Each row is where one point has got to under a steady rotation. How many steps took it there?
The counts run from 0 to 187.
[164  95 136 124  79 150 143 123 127 160 122 163 100 160  95 139 101  89
 133 110 145 127 118 102  79  89 135 155 109 118 149 105 148 145 142 161
 155 159 136 113 115  98 123 144 114 168 106 153 148 150  96  86  99 155
 191 116 159]	50
[181 100 149 127  92 168 121 129 107 133 125 122 120 106  99 116 110 106
 163  99 121 125  89 117  87 100 127 174  86 103 161 138 144 146 103 144
 148 136 120 139 107  93 101 115  90 130 130 152 121 143  85  83 107 136
 187 124 143]	163
[193 113 123 131 101 156 138 158 159 117 109 123 120 108 116 100 140 103
 168  99 123 111  93 116  99 105 146 160 119 120 173 129 174 147 106 184
 150 112 126 148  84  85 118 134 119 128 133 132 152 153 112 120 106 140
 202 103 147]	80
[172 125 135 117 121 169 137 143 152 146 106 125 118 108  87 124 133  75
 181 111 111 114 128  83  82  84 159 119 120  97 173 142 125 132 147 148
 146 107 144 155 102  91 147 130 118 104 114 131 180 145  88 100 119 132
 189 109 148]	34
[165  90 156 124  92 141 113  86 113 154 128 159 107 157  85 149 118  99
 154 117 144 132 127 110  85  97 148 152  96  97 158 116 124 146 141 142
 155 138 144 101 109 113 115 127 102 137  96 145 159 142  94  57 116 131
 181 139 146]	186
[191 101 137 143  65 118  93 127 107 140 135 126 109 112  80 149 125 115
 159 130 142 131  90 104  94 106 139 157  82  95 153 139 145 157  84 145
 125 127 132 106 101  80 125 114 118 115 120 130 167 140  99 101 138 144
 172 142 132]	65
[183 100 143 107 101 166 162 127 125 147 107 135 100 123 110 126 103  95
 141 120 136 112  95  91  76  80 134 168 114 109 163 143 151 141 134 149
 143 126 123 160 114  93 109 153 123 155 131 146 153 137  92 104  91 146
 187 102 155]	38
[182  98 102 162  85 157 103 189 145 134 112 127 103 103  92 121 128  93
 187 114 121 128 101 100  91 116 151 122 114 112 162 121 162 143 112 148
 132 128 145 121  97  70 153 118 117 110 131 132 166 146 102 109 131 144
 186 109 140]	69
[166  79 127 130  94 154 124 100 133 137 101 166  99 175 112 127 125  98
 174 105 126 128 127 117 101 104 155 140 120 108 167 105 143 132 153 159
 161 152 151 108  96 109 122 142  90 146 101 136 160 143  94  50 117 138
 176 125 154]	97
[173 129 158 100 122 151 143 105 135 150  97 132 110 122  61 143 117 105
 155 107 134 121 128  91  91  64 158 141 114 114 176 145 123 143 137 139
 152 117 147 152 116 115 109 134 104 123 118 124 178 144  92  83 102 137
 196 122 147]	173
[178 118 130 156 110 157 108 163 155 147 128 109 132  99  91 119 138  78
 171 118 120 127  99 104  76 115 156 125 103  96 173 135 147 137 130 156
 144  90 129 129  95  75 156 119 142 117 123 131 168 147  97 118 132 128
 189 120 141]	118
[181  90 106 149  87 140 122 119 137 130 120 175  96 167 112 126 133 101
 182  97 123 129 125 111 113 122 152 146 121  95 168 122 150 130 123 175
 153 152 152 104  82 104 139 138  95 108  98 136 169 152 103  71 141 151
 170 121 145]	145
[181  97 154 126  91 154  97 120  98 151 121 115 115 101  75 147 115 101
 158 131 129 129  86  94  78  91 145 145  86  88 155 151 122 157 115 126
 127 117 130 116 121  85 131 115 119 124 120 148 166 130  84  89 118 131
 179 132 136]	113
[171 121 141 138 122 133 130 142 162 168 106 153 102 146  69 131 121  86
 157 114 136 149 138  94  88 105 179 112 118 120 175 120 149 132 158 151
 158 120 145 125 105 104 145 140 129 133 113 113 192 163  83  86 121 130
 192 122 157]	46
[182 125 124 136 116 154 144 171 167 129 109 123 120 109 100 123 148  92
 178  99 125 103 111  94 101 101 154 142 137 125 178 128 169 144 122 175
 149 113 131 154  87  86 122 129 112 118 129 116 169 149 107 119 109 135
 202  95 149]	81
[168  72 121 132  59 145 132 119 118 121 107 146 102 139 111 156 127 123
 159 121 151 104  85 101  87  89 131 160 113 102 161 107 129 160 127 151
 137 151 135 102 103  82 105 128 104 159 111 140 153 128 115 100  98 154
 181 112 143]	14
[172 116 152 127 116 131 126 118 149 164 120 161 102 150  64 126 123  95
 151 118 132 151 140 106  94 100 176 124 112 117 162 129 149 120 151 154
 162 131 151 125 107 111 142 140 115 127 109 130 181 156  84  71 121 134
 184 130 157]	47
[187  84 131 135 106 149  97 115 123 137 106 149 100 140 113 127 138 108
 198 124 111 146 103 102  95 109 163 125 108  82 168 140 131 130 121 155
 137 135 155 106 100  98 147 127 100 107 105 121 192 123  96  72 138 134
 160 134 145]	108
[156  94  96 124  74 150 127 139 129 124 102 164  88 149  97 154 124  96
 175 118 139 110 128  82  97  89 144 123 129 110 153 114 124 137 136 149
 139 158 161 116 110  82 139 136  93 126 102 136 165 151 107  97 120 161
 177 118 147]	147
[167 108 143 103 100 146 156 135 120 143  96 141  98 123  74 139 102 109
 150 110 156 119 111  89  85  80 156 146 121 139 171 118 152 142 140 142
 153 141 136 141 120  91  97 146 108 151 135 131 155 142  97  94  90 149
 210 107 148]	87
[198 113 140 144 105 132 150 163 157 141 116 133 113 117 100 124 132  91
 143 109 154 123  94  85  80 100 149 147 112 124 167 128 179 147 123 176
 150 101 125 137  99  84 120 151 142 143 125 115 175 149 112 125 105 143
 211 101 158]	129
[185  85 116 124  65 144 119 117 104 125 114 174  87 152 112 133 114 110
 173 128 130 126 108  85  94 101 136 149 112  93 147 146 129 135 111 148
 132 162 153 114 117  96 133 146  85 123 103 147 164 135  99  77 126 169
 163 118 148]	61
[202 112 153 114  98 144 147 115 132 141 128 144 117 124 107 111 130  94
 137 116 141 128  86  99  87  93 132 193  90 107 159 155 169 147 107 179
 150 113 128 146 102 108 104 143 125 145 132 144 142 148 104 106 105 144
 190 109 154]	127
[183 124 153 123  92 151 121 125 137 130 134 108 124  96  61 140 131 104
 154 103 132 112 100 103  86  87 134 171  91 103 162 146 143 162  95 147
 143 102 129 146 101  97 105 109 112 116 122 148 145 152  99 101 116 133
 198 131 134]	77
[152  86 121 122  80 162 130 111 121 130 105 149 100 155  96 161 118  94
 164 116 145 106 119  90  82  86 143 141 118 112 163  89 119 151 157 133
 149 153 149 110 108  89 118 133 115 158 105 139 156 135 103  83  99 151
 191 112 152]	99
[172  95 149 127  68 129 113  90 117 138 129 137 120 137  83 169 137 105
 154 123 158 103 100 100  89  87 141 157  98 102 156 112 114 167 124 136
 150 123 140  95 103  91 107 124 108 139 101 128 176 140 104  83 114 131
 177 140 138]	101
[181 109 155 121  71 114 123  98 121 153 139 158 107 152  68 139 113 104
 135 115 149 147 109 114  89 103 138 169  85 123 149 123 148 149 119 152
 158 132 133 112 106 103 105 131 105 140 113 143 151 158  90  71 116 134
 192 145 147]	138
[166  82 118 146 103 160 108 162 128 134  96 129  95 123 105 136 126 102
 202 122 117 123 108  90  95 103 165 106 123 100 168 112 135 137 135 135
 130 137 145 117 106  74 159 121 109 122 115 120 182 121 101  96 130 148
 179 115 144]	21
[176 123 138 137 102 159 122 159 156 134 118  98 135  99  88 127 144  91
 165 105 125 106  93 111  89 105 142 148 109 119 179 121 157 161 122 159
 146  99 126 138  89  78 113 111 124 120 130 132 162 154 105 116 109 130
 205 116 140]	166
[181 115 117 145 103 156 103 168 142 132 111 127 106 109  75 133 132  90
 191 115 109 132 104  92 100 111 164 106 116 104 170 138 148 144 117 143
 138 117 141 125  97  82 152 117 110  96 123 137 173 146  90 102 137 149
 181 119 141]	70
[167  87 139 143 116 146 142 139 148 146 101 164  97 165 118 116 125  93
 168 113 132 138 118 112  93 115 168 128 126 120 170  96 165 127 154 172
 160 152 144 117 100 102 130 145 114 152 118 117 172 136  98  75 118 137
 189 111 159]	182
